In the data rows, the value 128 means zero.
How far apart are the two rows of each pair, measured in a hidden way? 0 means very close, and 20 very far. Two or three weighted sums of its numbers give each row a place; it is the straight-line distance between the places.
[149, 192, 140, 69, 182, 138, 141, 77, 105, 113, 158, 165, 109, 138, 183, 131]
[148, 94, 144, 150, 102, 100, 120, 174, 147, 98, 117, 88, 181, 80, 124, 122]: 10
[134, 72, 91, 146, 81, 107, 146, 165, 129, 132, 102, 148, 130, 90, 107, 146]
[152, 95, 105, 133, 119, 111, 143, 167, 121, 132, 109, 148, 126, 98, 111, 125]: 3
[131, 102, 70, 195, 111, 124, 128, 140, 175, 162, 78, 117, 153, 172, 105, 137]
[129, 86, 83, 136, 119, 136, 127, 130, 145, 173, 90, 71, 145, 124, 102, 100]: 10
[108, 113, 51, 147, 112, 128, 139, 146, 136, 165, 53, 79, 131, 131, 108, 95]
[119, 113, 160, 141, 110, 106, 101, 165, 142, 179, 125, 116, 105, 138, 95, 121]: 15
[124, 121, 72, 134, 130, 122, 129, 123, 158, 173, 107, 157, 164, 120, 112, 108]
[92, 157, 137, 116, 86, 117, 120, 106, 102, 121, 144, 151, 99, 156, 168, 158]: 15
[100, 114, 129, 152, 115, 104, 89, 141, 138, 138, 116, 66, 127, 142, 82, 87]
[139, 81, 128, 119, 95, 111, 121, 166, 133, 155, 89, 102, 118, 142, 95, 159]: 6
[137, 101, 93, 162, 126, 124, 129, 139, 148, 164, 96, 111, 136, 121, 106, 155]
[132, 187, 150, 122, 136, 128, 112, 101, 112, 125, 163, 157, 120, 137, 169, 128]: 3
[142, 180, 148, 89, 168, 150, 132, 79, 115, 127, 175, 160, 109, 154, 182, 158]
[147, 103, 135, 190, 83, 138, 106, 147, 134, 104, 122, 109, 165, 93, 100, 157]: 5
[145, 114, 76, 163, 120, 125, 159, 145, 104, 130, 116, 150, 164, 105, 107, 137]
[121, 164, 105, 120, 131, 144, 133, 86, 145, 116, 148, 181, 117, 148, 159, 142]: 2
[168, 189, 144, 84, 149, 139, 108, 84, 117, 108, 147, 168, 130, 147, 157, 119]
[135, 178, 135, 93, 124, 125, 128, 101, 111, 133, 128, 213, 104, 155, 159, 120]: 6
[165, 104, 90, 107, 98, 103, 131, 158, 124, 128, 129, 210, 111, 99, 98, 159]
[136, 107, 140, 136, 134, 121, 132, 168, 105, 121, 161, 167, 114, 88, 117, 99]: 2
[153, 98, 141, 134, 157, 125, 157, 168, 122, 148, 132, 115, 149, 110, 125, 147]
[81, 76, 147, 148, 145, 128, 78, 129, 200, 172, 51, 35, 91, 186, 103, 68]: 4
[115, 99, 144, 147, 128, 132, 154, 158, 96, 107, 146, 153, 114, 88, 98, 141]
[144, 108, 57, 177, 137, 141, 136, 140, 165, 163, 75, 154, 111, 154, 99, 139]: 9
[130, 143, 119, 166, 80, 113, 141, 162, 117, 91, 140, 137, 146, 74, 112, 110]
[130, 125, 121, 142, 72, 100, 152, 145, 150, 89, 115, 153, 130, 74, 112, 132]: 5
[119, 129, 119, 153, 77, 114, 132, 137, 133, 110, 144, 138, 153, 58, 90, 132]
[63, 113, 125, 129, 172, 166, 104, 130, 165, 188, 114, 83, 109, 146, 97, 54]: 3
[135, 149, 183, 95, 142, 153, 101, 90, 130, 73, 178, 156, 188, 142, 193, 124]
[156, 91, 104, 136, 96, 95, 141, 155, 135, 136, 102, 121, 143, 94, 115, 129]: 8
[72, 93, 108, 161, 179, 170, 105, 142, 165, 179, 96, 81, 115, 172, 93, 81]
[172, 128, 163, 94, 121, 139, 122, 150, 126, 113, 164, 109, 168, 114, 141, 142]: 6
[123, 120, 153, 127, 111, 108, 81, 140, 129, 148, 119, 95, 125, 121, 114, 112]
[131, 158, 161, 121, 93, 162, 171, 156, 107, 99, 138, 129, 71, 87, 118, 117]: 8
[98, 148, 165, 116, 88, 136, 160, 159, 106, 101, 126, 109, 55, 98, 108, 130]
[69, 101, 150, 161, 180, 175, 109, 151, 149, 169, 74, 67, 120, 165, 109, 90]: 14
[129, 139, 109, 127, 75, 155, 144, 139, 152, 105, 136, 156, 149, 84, 111, 147]
[106, 94, 76, 144, 98, 138, 148, 169, 99, 104, 129, 164, 113, 86, 112, 115]: 12
[84, 81, 129, 126, 152, 169, 113, 146, 194, 166, 78, 88, 98, 156, 93, 79]
[138, 138, 78, 163, 120, 124, 90, 150, 189, 172, 69, 132, 166, 159, 117, 141]: 8
[121, 114, 99, 145, 124, 133, 118, 130, 128, 178, 94, 85, 164, 117, 97, 91]
[117, 112, 123, 144, 121, 137, 123, 163, 99, 129, 141, 151, 125, 79, 126, 119]: 8
[131, 116, 168, 126, 91, 116, 150, 157, 149, 98, 121, 174, 144, 100, 116, 130]
[162, 91, 134, 128, 120, 112, 179, 173, 124, 159, 146, 145, 148, 93, 132, 152]: 4
[145, 110, 39, 130, 119, 153, 188, 150, 114, 120, 142, 190, 106, 110, 87, 128]
[142, 108, 181, 128, 130, 130, 137, 150, 87, 125, 137, 101, 101, 115, 135, 158]: 11
[129, 147, 180, 123, 113, 158, 165, 162, 110, 95, 159, 133, 101, 91, 117, 128]
[138, 94, 126, 162, 83, 124, 127, 157, 147, 93, 130, 139, 174, 100, 117, 170]: 9
[138, 140, 156, 60, 123, 129, 108, 111, 106, 89, 202, 155, 165, 164, 167, 162]
[151, 74, 98, 131, 136, 130, 130, 165, 116, 134, 132, 117, 159, 116, 123, 140]: 5
[107, 150, 188, 87, 160, 149, 87, 85, 162, 79, 171, 113, 196, 142, 198, 106]
[126, 148, 146, 100, 143, 128, 106, 117, 88, 121, 147, 151, 127, 140, 154, 151]: 16
[126, 107, 84, 127, 83, 149, 154, 152, 90, 119, 116, 162, 79, 81, 104, 100]
[147, 113, 72, 134, 123, 110, 152, 154, 106, 119, 130, 154, 167, 98, 108, 174]: 3
[149, 95, 75, 146, 86, 125, 141, 171, 114, 125, 118, 133, 116, 95, 105, 131]
[155, 95, 101, 149, 101, 130, 142, 153, 123, 164, 129, 121, 118, 144, 118, 147]: 10
[115, 131, 49, 172, 126, 124, 128, 133, 144, 174, 94, 131, 142, 164, 118, 136]
[126, 147, 148, 105, 126, 149, 126, 83, 139, 69, 186, 148, 176, 167, 184, 131]: 3
[87, 110, 183, 139, 218, 144, 93, 156, 172, 188, 81, 45, 81, 177, 104, 83]
[132, 96, 158, 164, 164, 163, 94, 138, 151, 179, 101, 85, 106, 183, 107, 75]: 3
[144, 156, 119, 142, 87, 133, 131, 131, 143, 109, 115, 153, 147, 63, 88, 142]
[150, 99, 86, 154, 102, 134, 133, 146, 94, 123, 128, 140, 149, 89, 115, 138]: 7
[181, 160, 122, 68, 129, 115, 131, 70, 136, 106, 123, 127, 175, 147, 174, 112]
[126, 88, 113, 156, 142, 103, 143, 141, 163, 182, 79, 113, 104, 149, 118, 135]: 15
[141, 127, 154, 92, 134, 119, 142, 77, 145, 81, 173, 140, 183, 161, 190, 91]
[138, 148, 129, 57, 130, 118, 132, 96, 125, 78, 190, 126, 209, 168, 152, 129]: 8
[181, 180, 111, 78, 151, 129, 125, 62, 128, 104, 130, 179, 122, 149, 167, 171]
[146, 112, 90, 165, 159, 113, 139, 167, 105, 123, 115, 159, 134, 89, 117, 146]: 6
[105, 75, 96, 130, 139, 144, 91, 121, 151, 160, 65, 83, 82, 150, 88, 90]
[130, 127, 131, 149, 103, 108, 135, 167, 160, 162, 123, 134, 119, 140, 109, 120]: 5
[134, 100, 61, 118, 104, 123, 161, 151, 116, 119, 135, 160, 136, 107, 104, 159]
[114, 115, 138, 123, 103, 116, 118, 150, 131, 107, 117, 110, 151, 81, 110, 130]: 10
[155, 179, 96, 71, 140, 109, 111, 43, 127, 84, 152, 154, 136, 129, 168, 155]
[129, 159, 133, 38, 115, 134, 140, 95, 131, 84, 184, 147, 159, 142, 153, 139]: 1
[129, 97, 155, 163, 176, 149, 108, 146, 171, 184, 78, 87, 81, 156, 82, 80]
[107, 167, 135, 128, 148, 119, 128, 91, 103, 144, 148, 109, 88, 154, 165, 112]: 5
[102, 127, 129, 90, 118, 128, 127, 75, 120, 82, 163, 171, 201, 143, 160, 123]
[151, 129, 141, 113, 83, 125, 158, 146, 109, 121, 152, 106, 102, 119, 125, 130]: 14
[129, 133, 125, 137, 98, 126, 127, 154, 122, 101, 115, 153, 176, 56, 111, 149]
[79, 85, 110, 156, 150, 129, 104, 129, 152, 162, 88, 56, 127, 145, 86, 92]: 10
[89, 102, 126, 164, 181, 139, 117, 144, 170, 184, 93, 103, 82, 167, 95, 80]
[120, 130, 90, 171, 132, 117, 97, 126, 175, 181, 89, 99, 141, 139, 101, 118]: 11
[118, 154, 150, 96, 91, 121, 135, 79, 134, 70, 191, 163, 167, 132, 165, 97]
[86, 158, 183, 170, 123, 109, 118, 149, 149, 148, 86, 126, 103, 108, 108, 77]: 6
[127, 171, 145, 95, 141, 118, 96, 90, 138, 82, 171, 128, 185, 136, 184, 99]
[87, 129, 174, 112, 86, 177, 179, 151, 105, 98, 149, 134, 80, 90, 115, 116]: 17
[131, 80, 93, 167, 105, 155, 149, 161, 103, 129, 159, 161, 99, 93, 108, 145]
[115, 145, 179, 71, 153, 121, 106, 98, 127, 97, 182, 135, 207, 147, 176, 137]: 17
[181, 175, 109, 99, 136, 125, 165, 58, 134, 112, 166, 130, 149, 151, 182, 155]
[122, 148, 177, 107, 141, 105, 97, 93, 121, 74, 148, 153, 160, 145, 166, 117]: 2
[132, 179, 149, 94, 165, 133, 141, 92, 132, 140, 143, 139, 109, 170, 176, 149]
[170, 196, 104, 100, 166, 121, 135, 63, 111, 102, 147, 167, 178, 154, 183, 165]: 5
[129, 149, 112, 88, 102, 110, 165, 83, 123, 65, 192, 189, 190, 139, 171, 109]
[122, 98, 76, 171, 151, 132, 83, 149, 181, 159, 95, 111, 111, 125, 112, 128]: 9
[108, 162, 166, 113, 128, 168, 150, 147, 101, 89, 147, 111, 79, 95, 124, 150]
[129, 187, 158, 82, 139, 106, 125, 116, 73, 134, 134, 150, 99, 134, 163, 139]: 4
[144, 103, 143, 132, 94, 127, 146, 171, 125, 168, 119, 136, 131, 137, 96, 155]
[113, 139, 117, 43, 145, 136, 151, 88, 114, 72, 179, 144, 155, 139, 155, 138]: 12
[135, 139, 136, 142, 94, 140, 126, 155, 131, 103, 114, 125, 158, 63, 106, 129]
[149, 120, 138, 128, 102, 149, 162, 150, 120, 135, 163, 106, 118, 117, 133, 112]: 12
[154, 159, 160, 114, 164, 130, 110, 97, 129, 92, 188, 124, 226, 147, 185, 124]
[105, 89, 143, 147, 180, 164, 134, 133, 177, 172, 105, 88, 124, 187, 87, 108]: 14
[142, 158, 165, 79, 127, 142, 128, 82, 134, 79, 193, 176, 155, 148, 163, 98]
[115, 116, 129, 136, 120, 107, 124, 166, 124, 165, 92, 92, 130, 143, 100, 121]: 2
[91, 139, 161, 180, 128, 117, 81, 155, 136, 126, 74, 80, 123, 106, 118, 117]
[168, 163, 147, 113, 153, 97, 121, 104, 110, 114, 125, 125, 108, 144, 183, 179]: 9
[106, 150, 130, 128, 92, 113, 97, 144, 130, 138, 92, 91, 141, 126, 98, 116]
[138, 116, 122, 158, 99, 128, 135, 142, 120, 76, 137, 168, 173, 63, 106, 133]: 5
[78, 82, 97, 137, 166, 173, 150, 128, 164, 169, 53, 81, 81, 170, 94, 64]
[154, 121, 168, 118, 126, 132, 135, 154, 108, 112, 134, 100, 133, 97, 138, 151]: 3
[82, 82, 108, 161, 137, 109, 109, 128, 189, 167, 87, 83, 105, 152, 89, 92]
[103, 215, 153, 133, 139, 133, 123, 82, 136, 117, 146, 189, 95, 137, 162, 145]: 6
[125, 117, 150, 103, 116, 145, 147, 140, 111, 111, 136, 104, 115, 128, 122, 175]
[78, 120, 94, 149, 153, 157, 110, 134, 150, 185, 78, 99, 108, 193, 88, 80]: 5
[162, 102, 188, 75, 115, 107, 121, 118, 106, 118, 171, 115, 110, 116, 120, 161]
[177, 135, 173, 169, 100, 127, 126, 157, 120, 116, 140, 116, 157, 60, 124, 147]: 13
[128, 137, 162, 160, 120, 136, 120, 158, 142, 103, 133, 137, 133, 75, 121, 115]
[115, 113, 181, 103, 126, 139, 190, 149, 113, 97, 153, 147, 83, 106, 105, 146]: 19
[126, 115, 156, 146, 103, 118, 100, 173, 129, 172, 107, 109, 109, 122, 96, 147]
[127, 90, 115, 157, 191, 145, 96, 136, 187, 163, 112, 47, 127, 176, 112, 89]: 6
[127, 127, 168, 71, 139, 116, 127, 89, 121, 98, 178, 138, 196, 129, 149, 65]
[113, 153, 123, 138, 96, 156, 187, 149, 114, 90, 133, 122, 68, 101, 118, 145]: 15
[131, 136, 183, 105, 95, 136, 157, 159, 126, 95, 139, 127, 72, 72, 111, 129]
[124, 104, 81, 139, 109, 173, 175, 147, 101, 124, 136, 155, 148, 111, 120, 151]: 5
[112, 115, 175, 168, 205, 138, 95, 142, 164, 163, 92, 83, 99, 178, 98, 106]
[126, 102, 133, 172, 115, 126, 145, 150, 144, 103, 139, 134, 145, 71, 93, 138]: 6
[169, 105, 102, 150, 98, 121, 144, 146, 119, 89, 113, 148, 185, 63, 107, 138]
[167, 183, 127, 75, 162, 103, 120, 70, 117, 102, 167, 142, 177, 135, 170, 144]: 3
[171, 139, 161, 92, 149, 111, 156, 81, 109, 80, 170, 181, 200, 145, 180, 109]
[148, 106, 128, 142, 127, 136, 109, 163, 123, 133, 137, 135, 113, 89, 137, 123]: 15
[84, 150, 184, 128, 109, 146, 151, 137, 98, 114, 152, 141, 85, 83, 134, 147]
[79, 164, 118, 83, 113, 128, 145, 112, 101, 121, 116, 154, 113, 149, 162, 133]: 9
[116, 93, 112, 151, 106, 138, 127, 165, 113, 163, 117, 97, 127, 137, 94, 155]
[111, 110, 68, 145, 157, 155, 145, 120, 130, 169, 98, 110, 124, 128, 97, 128]: 5
[149, 99, 120, 147, 126, 142, 94, 174, 101, 118, 139, 130, 131, 80, 129, 138]
[137, 111, 73, 159, 117, 104, 125, 116, 139, 185, 78, 118, 114, 120, 88, 138]: 12
[129, 138, 126, 87, 82, 118, 134, 94, 77, 132, 127, 173, 110, 152, 145, 156]
[88, 88, 128, 157, 160, 145, 132, 114, 167, 162, 75, 111, 90, 162, 85, 86]: 3
[139, 145, 128, 84, 126, 111, 144, 78, 149, 76, 167, 144, 190, 157, 134, 122]
[121, 139, 158, 111, 106, 135, 191, 158, 128, 111, 158, 144, 82, 97, 115, 135]: 8
[142, 167, 117, 97, 84, 92, 132, 88, 79, 131, 134, 162, 123, 134, 146, 126]
[133, 126, 180, 99, 121, 113, 148, 132, 107, 116, 140, 90, 78, 109, 113, 139]: 8
[140, 166, 177, 91, 194, 157, 125, 82, 111, 137, 138, 124, 92, 163, 182, 123]
[136, 128, 161, 171, 101, 134, 121, 171, 124, 117, 114, 132, 141, 79, 120, 145]: 7
[153, 127, 144, 145, 120, 121, 117, 157, 138, 103, 140, 117, 146, 75, 106, 152]
[100, 114, 128, 153, 214, 157, 104, 156, 154, 159, 104, 77, 85, 170, 98, 86]: 7
[116, 77, 130, 161, 155, 171, 99, 154, 178, 176, 102, 70, 115, 137, 95, 63]
[138, 171, 145, 118, 114, 127, 157, 105, 89, 117, 140, 178, 138, 160, 175, 160]: 16
[160, 172, 123, 80, 160, 115, 121, 61, 133, 89, 157, 163, 153, 150, 170, 136]
[99, 104, 126, 153, 119, 120, 92, 133, 155, 146, 66, 103, 114, 135, 117, 126]: 5
[116, 131, 148, 106, 121, 133, 140, 152, 111, 107, 130, 100, 100, 115, 126, 143]
[92, 121, 146, 144, 182, 124, 101, 129, 170, 175, 60, 128, 96, 166, 90, 92]: 12
[133, 183, 135, 135, 156, 133, 135, 80, 128, 124, 129, 146, 101, 160, 187, 124]
[125, 188, 146, 104, 154, 119, 137, 91, 126, 135, 158, 152, 106, 181, 194, 149]: 3
[126, 100, 61, 125, 110, 118, 146, 121, 160, 179, 104, 115, 139, 118, 115, 132]
[143, 112, 109, 138, 112, 125, 126, 158, 118, 131, 134, 149, 144, 103, 120, 116]: 5
[89, 60, 148, 151, 171, 153, 107, 124, 175, 160, 96, 66, 85, 154, 85, 76]
[161, 100, 154, 126, 132, 122, 138, 142, 93, 131, 140, 82, 105, 118, 132, 160]: 5
[146, 138, 178, 87, 119, 152, 140, 143, 114, 115, 136, 111, 105, 116, 117, 152]
[106, 101, 138, 148, 188, 130, 106, 143, 157, 175, 80, 70, 98, 169, 102, 99]: 1
[148, 131, 143, 147, 98, 116, 111, 170, 151, 95, 140, 121, 131, 98, 113, 125]
[111, 148, 133, 99, 143, 127, 133, 91, 130, 81, 171, 139, 176, 154, 163, 99]: 6
[138, 129, 140, 131, 96, 147, 157, 155, 155, 93, 154, 137, 174, 96, 111, 125]
[117, 154, 103, 107, 111, 104, 130, 94, 85, 113, 136, 154, 137, 127, 157, 136]: 5
[139, 107, 135, 155, 110, 123, 117, 164, 112, 114, 116, 125, 141, 78, 111, 131]
[147, 125, 153, 143, 91, 130, 122, 169, 126, 93, 148, 114, 197, 73, 133, 97]: 9
[120, 117, 136, 174, 117, 133, 99, 132, 120, 144, 106, 93, 130, 120, 114, 127]
[121, 118, 175, 110, 131, 101, 115, 144, 144, 132, 138, 58, 134, 112, 139, 134]: 6
[145, 135, 150, 85, 143, 86, 111, 82, 132, 103, 147, 99, 127, 157, 175, 105]
[126, 141, 191, 134, 133, 171, 158, 154, 112, 87, 147, 133, 57, 84, 126, 149]: 9
[110, 99, 156, 153, 216, 157, 100, 153, 168, 175, 97, 121, 84, 175, 90, 101]
[128, 170, 144, 74, 175, 139, 155, 90, 132, 91, 170, 135, 186, 152, 176, 99]: 12
[149, 107, 144, 155, 139, 162, 121, 173, 92, 115, 137, 151, 122, 73, 124, 136]
[134, 141, 160, 144, 126, 86, 95, 154, 136, 138, 121, 147, 134, 137, 99, 78]: 4
[139, 99, 111, 160, 114, 141, 152, 170, 124, 158, 130, 101, 128, 142, 109, 127]
[119, 128, 135, 115, 118, 108, 116, 60, 109, 117, 133, 145, 113, 134, 154, 106]: 6
[101, 101, 156, 144, 157, 119, 83, 133, 156, 173, 86, 67, 102, 155, 91, 87]
[178, 171, 130, 77, 161, 109, 127, 73, 103, 102, 140, 135, 100, 160, 166, 143]: 7
[129, 95, 33, 127, 81, 123, 182, 157, 150, 114, 138, 143, 175, 91, 103, 134]
[122, 73, 87, 142, 133, 155, 157, 169, 98, 109, 116, 154, 105, 115, 108, 115]: 12
[139, 144, 161, 109, 144, 159, 130, 83, 133, 72, 194, 169, 200, 153, 177, 125]
[123, 130, 161, 153, 102, 125, 134, 160, 132, 113, 115, 116, 126, 67, 112, 121]: 5
[87, 171, 113, 93, 128, 133, 179, 64, 113, 137, 156, 180, 109, 147, 187, 155]
[122, 197, 101, 141, 150, 129, 93, 100, 100, 121, 155, 117, 113, 160, 195, 146]: 16
[159, 140, 152, 89, 135, 86, 94, 91, 131, 72, 163, 162, 200, 147, 176, 123]
[131, 100, 130, 144, 72, 144, 115, 171, 144, 170, 143, 84, 117, 143, 109, 156]: 6
[106, 143, 121, 158, 147, 150, 128, 148, 104, 151, 113, 103, 117, 139, 119, 129]
[161, 166, 146, 108, 180, 136, 83, 87, 115, 132, 135, 111, 120, 161, 182, 129]: 6
[133, 178, 123, 91, 139, 118, 107, 77, 102, 107, 130, 164, 144, 137, 170, 143]
[100, 119, 165, 133, 103, 153, 147, 150, 101, 120, 101, 73, 63, 79, 115, 130]: 7
[109, 129, 130, 131, 110, 93, 109, 133, 131, 134, 86, 136, 108, 119, 96, 120]
[124, 159, 132, 68, 169, 116, 149, 80, 105, 123, 171, 137, 115, 133, 169, 116]: 4
[112, 100, 147, 171, 146, 143, 132, 146, 168, 196, 96, 107, 54, 166, 90, 64]
[84, 133, 136, 157, 183, 130, 120, 140, 154, 173, 67, 68, 125, 179, 93, 85]: 8
[113, 124, 146, 160, 109, 78, 114, 133, 129, 146, 106, 139, 130, 118, 98, 130]
[115, 70, 126, 149, 78, 110, 105, 165, 125, 167, 114, 111, 139, 123, 95, 108]: 9
[92, 94, 104, 143, 60, 84, 132, 159, 140, 147, 98, 102, 134, 141, 101, 116]
[112, 114, 145, 152, 114, 89, 92, 133, 115, 131, 104, 96, 136, 116, 92, 112]: 2
[94, 129, 143, 146, 120, 122, 116, 137, 100, 136, 80, 149, 106, 121, 99, 140]
[139, 111, 113, 133, 111, 95, 127, 188, 128, 166, 110, 93, 83, 155, 113, 163]: 14
[122, 141, 203, 115, 118, 138, 198, 153, 111, 103, 150, 146, 98, 89, 129, 132]
[115, 150, 143, 85, 146, 142, 126, 77, 125, 73, 133, 146, 181, 165, 164, 115]: 13
[93, 101, 142, 165, 191, 138, 91, 129, 166, 173, 85, 76, 108, 168, 99, 69]
[61, 87, 119, 162, 156, 187, 107, 142, 139, 175, 86, 58, 112, 161, 80, 92]: 1
[88, 118, 169, 172, 119, 109, 67, 134, 116, 145, 105, 115, 134, 129, 113, 84]
[132, 118, 99, 140, 105, 114, 120, 162, 129, 155, 84, 133, 109, 151, 101, 145]: 6
[143, 106, 137, 76, 130, 138, 147, 144, 130, 119, 146, 96, 101, 135, 121, 144]
[131, 186, 92, 86, 152, 116, 152, 79, 117, 115, 135, 157, 117, 165, 180, 162]: 6
[175, 101, 127, 129, 112, 110, 153, 150, 130, 128, 108, 139, 161, 76, 116, 127]
[143, 171, 110, 97, 150, 114, 136, 74, 119, 88, 149, 164, 175, 147, 194, 132]: 1
[71, 70, 166, 153, 156, 137, 102, 143, 171, 185, 87, 67, 84, 158, 99, 72]
[171, 195, 91, 81, 121, 115, 129, 67, 109, 80, 168, 179, 163, 146, 171, 142]: 11
[109, 133, 181, 134, 115, 148, 172, 154, 111, 100, 131, 98, 100, 117, 130, 145]
[148, 183, 166, 82, 158, 105, 134, 89, 107, 112, 149, 162, 118, 127, 177, 99]: 9
[112, 117, 110, 150, 96, 161, 149, 156, 91, 128, 144, 156, 90, 81, 113, 116]
[108, 111, 165, 140, 93, 102, 55, 129, 131, 146, 107, 123, 121, 103, 67, 93]: 6
[100, 104, 97, 147, 122, 150, 139, 161, 125, 97, 111, 152, 101, 71, 98, 130]
[168, 142, 166, 104, 117, 126, 138, 153, 76, 111, 133, 89, 105, 134, 133, 137]: 8
[181, 173, 128, 90, 140, 137, 91, 60, 110, 118, 147, 131, 160, 149, 189, 173]
[140, 94, 117, 124, 97, 100, 120, 157, 124, 173, 117, 95, 121, 148, 99, 141]: 11
[127, 85, 71, 144, 134, 136, 142, 140, 128, 182, 105, 103, 133, 125, 101, 110]
[132, 107, 145, 113, 77, 90, 140, 159, 145, 93, 110, 142, 173, 91, 122, 132]: 7
[114, 128, 26, 178, 102, 133, 150, 120, 178, 167, 74, 162, 146, 159, 104, 148]
[142, 90, 84, 149, 138, 149, 104, 122, 120, 176, 104, 128, 144, 126, 105, 138]: 4
[127, 154, 177, 92, 119, 101, 139, 118, 94, 119, 108, 162, 108, 150, 164, 182]
[132, 151, 126, 61, 124, 132, 142, 92, 131, 72, 195, 150, 172, 140, 155, 124]: 16
[115, 110, 69, 174, 127, 108, 117, 147, 173, 160, 85, 120, 144, 143, 113, 152]
[128, 192, 80, 120, 123, 140, 137, 78, 115, 97, 152, 162, 99, 173, 175, 159]: 11
[94, 70, 151, 156, 179, 139, 107, 148, 168, 164, 96, 56, 84, 151, 103, 85]
[151, 83, 120, 128, 118, 85, 158, 163, 127, 140, 159, 156, 124, 76, 106, 145]: 4
[128, 125, 122, 174, 94, 136, 106, 149, 132, 86, 103, 123, 160, 84, 117, 130]
[187, 183, 122, 92, 133, 115, 108, 69, 135, 88, 156, 139, 174, 121, 179, 112]: 4
[137, 138, 126, 142, 97, 126, 117, 147, 130, 111, 114, 121, 136, 66, 105, 114]
[174, 107, 150, 123, 104, 128, 115, 147, 126, 97, 128, 146, 179, 66, 103, 127]: 4
[143, 104, 146, 118, 88, 122, 176, 154, 148, 82, 136, 144, 165, 105, 118, 137]
[140, 96, 78, 127, 81, 154, 157, 168, 113, 105, 127, 160, 128, 99, 101, 116]: 11
[144, 112, 160, 160, 124, 130, 130, 157, 114, 104, 170, 121, 182, 79, 122, 135]
[77, 97, 155, 162, 179, 151, 104, 144, 164, 173, 94, 49, 128, 144, 106, 72]: 4
[168, 130, 52, 185, 127, 143, 141, 141, 189, 189, 109, 132, 134, 158, 119, 135]
[116, 95, 73, 173, 121, 96, 145, 131, 146, 170, 77, 118, 151, 133, 87, 136]: 8
[120, 178, 150, 78, 143, 171, 111, 84, 128, 79, 183, 197, 164, 148, 168, 122]
[124, 97, 128, 178, 189, 167, 108, 123, 147, 173, 104, 76, 120, 164, 99, 105]: 10
[146, 128, 130, 124, 105, 132, 140, 136, 113, 121, 168, 117, 101, 107, 125, 169]
[115, 155, 115, 84, 140, 131, 143, 68, 126, 98, 145, 127, 126, 144, 172, 130]: 9
[125, 160, 160, 117, 145, 127, 120, 96, 137, 125, 154, 158, 86, 160, 165, 137]
[85, 153, 157, 148, 127, 93, 85, 141, 120, 152, 90, 92, 101, 113, 109, 110]: 9
[117, 133, 129, 133, 98, 153, 153, 137, 131, 108, 123, 138, 144, 75, 108, 146]
[151, 124, 122, 112, 119, 142, 149, 146, 103, 122, 147, 82, 89, 114, 141, 157]: 14
[164, 143, 172, 155, 109, 129, 128, 176, 159, 107, 180, 89, 167, 80, 139, 120]
[145, 113, 91, 136, 129, 156, 147, 171, 108, 120, 117, 129, 79, 99, 107, 151]: 11
[111, 175, 151, 106, 140, 111, 140, 104, 106, 142, 153, 185, 93, 156, 154, 166]
[118, 173, 80, 122, 124, 137, 144, 75, 107, 112, 137, 163, 90, 160, 174, 185]: 6
[130, 146, 143, 86, 151, 104, 133, 86, 116, 97, 128, 119, 130, 159, 160, 138]
[120, 99, 61, 164, 115, 121, 104, 135, 190, 164, 77, 133, 103, 152, 111, 138]: 8
[149, 150, 136, 127, 140, 87, 77, 78, 130, 82, 146, 100, 151, 143, 188, 157]
[131, 98, 90, 156, 81, 114, 129, 147, 116, 132, 127, 156, 146, 79, 99, 130]: 1
[124, 116, 73, 161, 99, 134, 112, 120, 174, 166, 114, 145, 165, 139, 96, 108]
[135, 123, 85, 177, 96, 114, 117, 134, 147, 148, 77, 144, 143, 130, 96, 132]: 5
